Rotation paths and how fast each direction turns (degrees per step):
Each turn is a multiple of 5 degrees from 10 to 175, or 0.
Each row of a path follows its step; steps can be skipped.
Path 1:
step 0: [ 17  27  16  17 -11 -17 -24 -11 -27  12  12  16 -14  -9  -1  12  38  13
  13  -5 -31 -26 -40 -21   2  30  -8  24  31  11]
step 1: [-29  29 -16 -16   7   0   1 -17  16  -7  14  44 -18 -17  14  11  33  18
  22  -1 -15  -7 -35 -22  36  -6 -16  12  27 -18]
step 2: [ -4  23  19 -19  16  -2 -28  29   6  -4  10  25  -5 -57  -9  24  14  15
  12  19  13  12 -23  25  25   6  -9  14  12 -32]
step 3: [  4   5  24  24 -16  -3 -36  15  11  12  39  12  -7 -37  -9  15   3  17
  25 -33  -6  15 -23 -10 -25  12   6  35  19 -24]
step 4: [  4 -20  -1  12   3 -24 -10 -17  16  21  20  37  22  -6 -15   8  42   6
  33   0  -3   8 -52 -24   3 -19   6  32  -2  -5]
step 5: [ 27  19   7 -13  25 -19  -9 -16  41  12  -7  23  -4 -27   3  -1   2  38
  17  20  -3   6 -58  10  -2 -16  16 -13  18  -5]
step 6: [  9  33  11  20 -22 -22   1  15  19  29  20  13  -6 -37 -21   6   7  10
   7  -8  19 -14 -42  20 -16  -3 -29 -25  35  -9]
step 7: [ -1  -9 -14   3  -4  15   1 -20  24  18  14  39  -1 -22 -12 -20  29  -5
  17 -15  35  13 -21   2 -31   1 -40  23  32 -25]
step 8: [ 32 -33  16 -25  36 -17   0   0  28   7 -17  24   9 -41 -23 -17  27   7
   6   0  -5 -22 -14   7 -21  -9 -11  30  20 -16]
step 9: [ 35  19  -1  -3  13 -37   6   1  37  18  31 -21 -22 -21 -27 -20   2  28
  10  -1 -28 -15 -15 -13 -22  -7 -27  12   9 -18]
step 10: [ 22   1 -20  10  -5  -5  22  -5  41  32  20  25  -9  11 -30   6  34  18
  10 -12  -9   4 -17  22  10  11 -47  -7 -17 -27]
Directions:
[ -5  -9   3  15  -3 -10 -12  -1  15  -9   6   0   3  13  -8  -5  -7   2
  -9   2  -5   7 -13   7   4   5   8  -1 -15  -6]	55
[-16  -8 -13  -4  -7  -5  12  -4  -8   8   5   7   0  11   5  -9  11   6
   4  -4  11   6  -3 -10   6  -4  -5   0  -9 -14]	120
[ -9  11  -5   9  -5   1   0  -3  -4  -8 -19  10 -12  12  -1   5   2   1
 -11   7   8 -10 -11   6  -7  -2  -4  -3  14  -3]	65
[-10  -5   3   1 -11 -14 -11  -1   0  18   0 -18 -16  -4  -3   3  -7   4
  -1  -8   3 -11   1  -9   0  10   2  -3   7   3]	120
[  3   2  -1   8 -12  16  -7   3  -5   4  -3  -5  -4  -1   0   4  16  -5
   4 -12   0   9  -5   8 -17  13  -7  -3 -15   1]	100
Path 2:
step 0: [-35  -6  49   5 -24  15  34  13  19   8   9  21  26   5 -28   5  25  -7
  28  28  -9  -6   9  29 -15  -9  17  37 -16  10]
step 1: [-20   4 -36  12  -8   4 -12  -9  48  -2   1  17   2   1  -8   3 -24  18
  34  54 -31 -29  -7  -8  37 -16 -15  17  -7   0]
step 2: [-46  -7 -17  -1  42 -12  -4 -11  17  19   1  11  31  47   9  21   2  -7
 -17  30  26 -28  10  -3  -9  25  25   8 -15  23]
step 3: [-16  -9 -12  24   1  -7  33   8  18  -5 -29  52  10 -42  30  12  -8 -31
 -10  11  11 -15 -20  25   7 -10  31  20 -20 -17]
step 4: [-24 -59 -31   3  22  -7   0  13 -17 -31  -2   6 -28  18   9  -1 -41 -17
  40   7 -16 -17 -15   6 -13  -2   7  23   3  16]
step 5: [-49 -25  13 -39 -26 -31   8  32  23  37 -19   7 -15   6  -5  14  -3 -19
   0   5  -5  22   3  15 -14   4  11   1 -32  32]
step 6: [  8 -28  -4  10 -28   5  28   7  29  -8 -59   3 -12  -5  10  30  22  16
  19  26 -41 -35   7 -19   3 -15  17  -3  -3  18]
step 7: [  6 -44  -6  -9  14 -16  17  21  43   7  18   2  42  40  -4 -26  -2  16
  14   3 -25 -11  16  -9  -2  22  33  35  -1   4]
step 8: [-48  21 -25  13 -29  15  41  -7  43  22  24   0  -5 -16 -13  10  -2 -30
   1  -5  -8 -31  12   7  10   9  35  19  -6   4]
step 9: [-13 -34 -15  34  11 -25   3 -10 -18   8  -9  13  -5  15 -12   2 -11 -27
  17  34   0 -34   4 -23  65  -6  26   1   3   7]
step 10: [-19  -8   0 -14  -4 -11 -16  38  -2   5 -13   6  54  22 -10  22 -39 -42
 -22  -2  -8 -27 -25  17  -7  -4  29  12 -24  12]
Directions:
[  8  17 -18  -6 -16   1  -4   3   8   1  -2   1   4  -8   9   2 -16  -2
  -9  -3 -16   0  -6   7   1  -5  -2  -1  -8   0]	160
[  6  -8  10  -5   1  11   4   0   3 -20   6  14  18  -2   9  -9   2  -2
   3 -15  -4  -3  -5   3  -6 -11   7   6   5  -1]	100
[ -1   4  -5 -10  -8   1   1   0   3 -10  13  -2  -3   7   1  17  11  -9
  -8  -2  12  11   0 -15  -4  -1   5  13 -14   2]	130
[  2   6  13  -7  -6   2   3  13   4  -5   1 -10  -3  -1   9  -2  13  17
   8   4 -16   0  11   2   5   8  -7   9  -4  12]	55
[ -6  -2 -10  -6  12  -3  -4  -2   4  -5 -12  14  -9  -4  20   3   2   7
   6   6   9  12  -4  11 -14   3  -6   1   1   5]	35
[  3  -2  -2   0   2   7   5 -10  22   7   3   3   4   6  -3  -4   1  21
  -8   8   0  -6   4 -11 -13  -4  -5  -7  -7 -11]	65
[ -7   3   2  -4 -12   4   2  19  -1  10   4   6   7  -4  -9  -3   0   9
 -13   0  18  -1  -1  14  -8   4   7  -1   7   8]	140
Path 3:
step 0: [ 11  -4  26 -39  -9 -44   4  -9  -2   5   9 -27   8 -21  -6  -2   4  -8
  36  50 -45 -34  12  10  38  34  -1  23  23  20]
step 1: [ 16 -13  31   9 -22  22  15  -5   5  -4 -41 -28  30 -27   8 -13  35  41
 -48   4  -9 -44 -25 -22  -3  24  17  16 -22  -5]
step 2: [ 26 -40   5   5  -1 -47  13 -52   7  -5  -2  -2  14 -36 -10 -10   8   2
  35  24  21  -5  16  35 -47  33 -12  15 -12   7]
step 3: [  3  19  46 -23 -18 -14  20   0  -9 -44 -18 -18 -12   6 -15 -11  37  -6
   9  26 -13 -61  -9   0  30  37 -19 -20  23  12]
step 4: [  5 -52  20   6   7  -2 -17  -6  21  12 -30 -34  44  -9   2 -26 -13  27
 -12  52  21 -36 -36 -17 -28   5   2   8  -8 -12]
step 5: [ 40 -11  61   3   4 -55  42  -8 -19  -6  15 -15  36   1   2  -4  11   0
  14   6 -20  -2  35  29 -17  36  -7   7  -6  10]
step 6: [  7 -21  36  24 -31 -14   2  12  23 -46 -39 -17 -20  -9 -14   4  32  30
 -24   4  33 -36 -27   2   5  19 -34 -19  19  15]
step 7: [ -4 -28  27  -7  28 -22   8 -23  13 -12   0 -18  45  12  20 -40 -36  -1
  35  38  53 -33  -1  27  -5   5   4   3  -3   3]
step 8: [  5  16  70 -18  -1 -51  14  42 -15   1   1 -13  22   8  -4   7   4  17
 -15  -6 -14 -36  21 -29 -22  24 -28  -6  14  15]
step 9: [ 10 -55  30  50   8 -25   2   4  21 -16 -22 -39  -6 -13  11  30  -7  42
  -8  15  39 -12 -17  10  21  -9  -2  27  -3  18]
step 10: [  4  19  29 -27  -2 -33  22  -7  18 -36   1   0  27  11  45 -36 -23  20
  15 -26  26 -28  24  47 -15  26  -4   3  -6  25]
Directions:
[  2  -7   4   8   5   0  10  -8  -1   2   8 -12   4  -5  -3   2  -3 -16
  18   5   4   4   9   6  19  -9  10   7   3  -2]	155
[ -1   9  -4   4   2  -3  -8   1   7  -5 -11  -2 -13   5  -1   5  -5  10
  -5  16  -5   2  -4  17  23   7  -3   2   6  -6]	120
[ -6  -1  15 -10  -8   3  -2  -7  -5   3 -15 -11  -7  -6   4   4   7  -7
 -11 -11  -4   3  10  -9  10  -7  -8 -10  11  -4]	140
[ 10 -12   5  11 -13   1   1   2   7   3   4  -6   7   1   7   2   2  13
  -7 -11 -21  14   0   8   1  -3   6   8  -1   5]	90
[ -4  -6  -6  -3  -9   4  -4  -6  10 -20   1  -6 -14   9   9  -5   2  -5
  19  -7  -5  -6  -6   6  -6  -7  -4  -6   6  10]	100
[  5 -14  -9   0  -3   8   9   4  -7  -2  -6  -3   0   3  -3  10  -8   8
   3 -10   7  -4 -17 -13  14  13  10 -10   3  -1]	135
Path 4:
step 0: [-13   4  23   4   2  34  24   6  -2  26  32   2  28   7  17  -8  26  37
  12  -8  28  28   1   5  14  13  26 -31  50 -31]
step 1: [-22 -12 -19 -27  -2  16  39  26 -31  -3  51 -10 -15  26  32   6 -32  17
  -8 -28   3   4  21  12  12 -32  15  -1   9 -25]
step 2: [-24   8 -19   1 -30  28  32  45  -7 -20  14 -13 -22 -54  16  -6   3   8
  34 -10   5 -34 -10  12 -12  -7  29  26  14  -3]
step 3: [ 39  25  -4  17 -30  13  -4  21 -16  12  -1 -20 -19 -55   3 -37 -13  53
  -2 -20   1  13  33   1  17 -12   6  -6   1   2]
step 4: [ -6 -20 -14   5 -18  -7 -12   6   6  11  14 -35 -18 -21  26 -38  12  21
 -40  32   1  17  25  42  12  32   8   8  14 -40]
step 5: [-19  30   5  24   9  35  19  18  19   2  49  21  21  -4  -2  -8  17  35
 -30  13  13   9 -16  41  28  10  20 -22  12 -25]
step 6: [  6 -23 -19   3 -27  28  31  11 -27  24  36   1  10  10 -13  19 -41   8
  14  -1  22   6   5  27  23 -37  22  -8  14 -45]
step 7: [-16  22  15  -6 -29   0  32  39 -29  -9  23  -8 -22 -32  22  14   3 -16
  48  -2 -19 -19  27  24  27   5  10  14   1 -35]
step 8: [ -8  32  12  11 -49  23 -12  19   0  17 -14 -40 -21 -26  29   1   9  53
   9 -24  27 -14  14 -11  19   0  17 -20  -6  -9]
step 9: [ -6  -5 -21   6 -15  -9  24 -16   2   5  13 -25 -36 -10  34 -37  19  51
 -19   8  13  45   3   9  25 -10 -12  27   8 -32]
step 10: [ -2 -20   8  27  15  27  46   9  17  -1  48  -7  -4  -7   8 -24  12  34
 -11  -6  -3  -5 -10  13  10  41  35  -5  43 -18]
Directions:
[ -3  10  -3  20  -4 -16  -8   2   7  -2  -5 -13  -8  -1  -7   7   1   7
  -9   0  -5  11   1   0  -6   1  -7   3  19   1]	70
[  1  -6  12   7  -9  13  -9   7  -1  16   0   4  10   3   0   1  -7  10
   2  -2   6  16   1  -3   3 -13  -6   4  -1  18]	135
[ -7   9 -11  -7  -7   1  -9   7  -4   7  13   3   7  -7   4  11 -15  -5
   9  -6 -16  -4  -9 -14  -5  -2  -5   3   5  -7]	70
[ -6 -14  -4   0 -17  -7  -2  -2  -2   3  -4  -1   9  -5   3  -2   5  -2
  11  10  17   2  -9   1 -21   5   4  -6   7  -5]	170
[  6  -6  12   4  -7  -2  -1   7   3 -12 -14   3  -7 -13  -7  -3 -19  -4
  16   2  -6 -11   7   6   4  -5  -3  -6   4   1]	80
[ 13   8   1   0  -3   0 -15  -4  -2   4  11   4   9  -6 -14  10  -2  -2
  -7  16   2  -7   4  21  -2   1   0   6  -7  -3]	45
Path 5:
step 0: [-11  21  23 -59  -6  36   6 -19 -26   1 -12   7 -22  25 -16  13  32 -17
  21  -4 -15  10  39  -1  26  -5 -44  -2   2 -27]
step 1: [ -3  35  11 -12  10 -33  21 -15 -23 -33 -10  17  -9  14 -55  13  -1  15
  18 -56   7 -18  31   4 -20  23   5  -2  28  -7]
step 2: [-13 -12  36 -24 -15 -12   9  37  -8 -35  -1  37 -21 -12  -2  32  29  -6
   1  14  -8  -4  40  -4  -4  12  51  12  17  36]
step 3: [-19   6  19  24 -12  12  -8  -7 -32 -20 -14  -5 -33 -28   4  59  10 -40
 -30   8   7  19  15  38   6  26 -23   2  29  -9]
step 4: [-22 -22  24 -25   2  -6 -33  -2 -19  18 -24   0 -47 -27 -20  -6 -33  12
 -43 -34   1 -29  16  -4  -7  -3 -25  -1  41  13]
step 5: [-56 -20  16 -69  -5  13  -6 -13 -24  11   5  16 -11  -2  11  23  16  33
  -4 -16 -37  11  12  23  -2   1   7 -23 -10 -23]
step 6: [-26  63  27 -26   4  21 -13 -24  -1 -42 -22  12  -7  31   1   7   8   7
 -16 -38   5   4   2  14 -11  48  -9  17  -8   1]
step 7: [ 24  40  28 -50 -17  10 -19  18 -11  -7 -19  36 -33 -14 -41 -12  17 -33
  14  -7  -8   7  20 -19   5   4  22 -12  31   6]
step 8: [-31 -11  18  10   1  10  23  -9 -44 -33   6  -5 -22  14 -40  33  24 -27
  23  -5 -20  13  54   6 -11 -14 -16 -21  25   3]
step 9: [ -1  -7  31  -9 -14 -31  18  -7 -21 -23 -14  18  -9  -3  -9  41  -1  29
 -41 -13  29 -43  41   7  14  18  -9  19  35   8]
step 10: [-29 -18  12 -24 -15 -30 -17  15 -20  16 -14  33 -32 -49  12  27   7 -16
 -21 -26 -21  21  12  40 -13  26  32  16   2   5]
Directions:
[ -9   5  -5 -13  -5  17  -3  -5   4  18  -5  -5   1   0  -1   4  -1   7
 -11   3  -6  -5 -18   0 -19   1  -3   0  -3   2]	55
[-13 -17  -3  -3  -3 -11  -6   7   0  -5  -9  -6  -3 -11   4   8 -21   2
  -7   4   1   8 -10  -2  11   8  -7  -2  -6   0]	55
[  8  -9   8  -1  -3   7  -2   8  15   2  17  11   6   5 -10   8  -6  -3
   3 -10   4   2  -5  16   3  -1 -13  -4  -4  11]	0
[-16  -5  -1  -3   9 -10  10   1  -2  -5   8  -4   9   1 -15   0   7  13
  -2  -2  -4 -23  -5   2   7  -6   1 -11  -3  -4]	95
[-12  -6   4  10  10   5  -1   4   7  -8  -7  -5  -2   9  -2 -14  -3  -2
  -5  -8  -2  -6   9  -8  -9   1  -7  16  -6  19]	155
[ 11  -4  -7  -2  10   1   3  -4  -4   5  -3  13   9 -13  -8  -5  -6  -6
 -11 -20   2  -3  -8 -14   3   8   9   1   9   2]	130
[-10  -2  -9   8  16  10  -3   3 -19   0   5   5   7  12  -5  11  -1 -10
   0   2   2   9  -3   5  -2   2  -3   9  -6 -14]	140
